Which row each row swaps with, under one turn or mirror
The rows were stretched afterwards, more along some directions than others.
z404: [ -6 -17  16   0   9   0  10  -7   1  -5  -2   3   5   0  -7  -9]
z226: [  3 -13   1  -2  -3   2   1  17   0  -2 -15  -1  -5  -3  -9  -2]
z766: [  5  -6  -4   9  -5   7   5  -6  -2  -2   5  -4 -11  -6   5 -10]
z479: [ 4 -3  4  3  6 -2  2 -1 13  1 -5 -4  7 -3 -4  9]
z981: [ 6 -4 -6 12  3 -3  3  5 11 -2 -9  0  4 -7 -4  4]
z377: [ 12   0  -4   6   0  -9  -5   1   2   8   8   0  -9  -5  -5 -10]
z317: [ 5  1 -3 -1  8  6  1  7 -5 10 -6  3 -8  2 -5 -8]
z238: [ -7   0   0   3  -7  -7   4  -1  -7   2  -9   1 -20   7  -6 -10]
z704: [  7  -8   3  11   4   1   7   1  12  -2  -8   1   5 -10   1   4]
z332: [ -3 -17  11  -6  -2  -4   3  11   4   0  12   5 -12   5  -3 -28]
z747: [  7   5  -3   3   2   6  -8   0 -14  13  -1  -2   0   9  -8  10]
z875: [-11  -4   0   1  -5  -4  13   3  -3   7  -4  -3 -20   7  -6 -14]
z347: [  6  -2  -2   0   2   1   1   3 -13  10  -1   0  -9   3  -9  -7]
z688: [  0  -7  -6  -4  -2  -2  -4  17   2  -4 -16   6  -7  -1 -10  -5]
z334: [ 8 -8 -1 10  2 -4  1  6  9 -1 -5 -3  4 -5 -6  7]
z683: [ -1 -17   4  -8  -6  -9  -4   6   0   2  19  -3 -15   1  -7 -27]
z607: [  0 -13  -1  -5   4   1   1  14   6  -1 -12   1  -1   1  -9   1]
z132: [10  7 -6  6  0 -9 -7  0  1 12  8 -4 -8  1 -7 -6]
z517: [  3  -8  -2   0   5   7   0  17   3   1 -15  -4   0   4  -7   6]
z294: [  4 -13  -1  -3   8   0   0  11   0  -7  -7  -7  -2   1 -10   3]
z991: [ -6  -2   2   3  -2  -7  11   0  -4   0  -8  -3 -19   8  -7 -16]
z957: [  1  -6   5 -10   1   1  -5   8  -4  10  -2  -1 -16   0 -11 -12]
z322: [  1  -7  -8  13  -5   8  13   3  -1  -4  -3  -2 -13  -7   6 -13]
z701: [ -7 -17   4   1  -8  -7   5  13   1   9  10  -1 -22   2  -7 -34]
z288: [ -1 -18  13   8  13   8  17  -2   2  -9   2   7  12   1   3  -6]
z791: [ -4 -16  13   0  12   2  17  -1   4 -13  -3  -1   6  -3   1  -8]
z709: [ -5 -12   6 -12  -6  -4   4  10   2   6  15  -3 -17   2  -2 -26]
z281: [  4  -4 -10  15  -7   5   4   1  -6  -6  -1  -1 -12  -6   6  -6]
z621: [ -3 -17   5  16   9   4  19  -2  -4  -1   2   1   2  -2  -2 -13]
z248: [10 -1  5 -4  8  4 -8  1 -6  8  0 -2 -4  2 -7 -3]
z265: [  5   1  -4   1  -8  -2 -14   0 -15  13   2  -2 -17   4 -10  -7]
z640: [ 10   0  -4  -2   3 -11  -5   2  10   1  11  -4  -7  -5  -3 -12]
z974: [ -3 -10  -6   5  -3  -1   0   5  -6  -1 -16   3  -6   0 -11   1]
z725: [ 11  -1  -3   4   1 -12  -3   1   4   5  11  -4  -9  -1  -3 -10]
z846: [ -8  -7   5  -5  -1 -11   7  -3   2  -5  -9  -3 -17   7 -10 -16]
z778: [  4  -7  -4  11  -1   4   8   4  -1 -11  -3  -4 -12  -8   5 -14]

Swapped with z479: z640
Swapped with z766: z846
Swapped with z957: z294

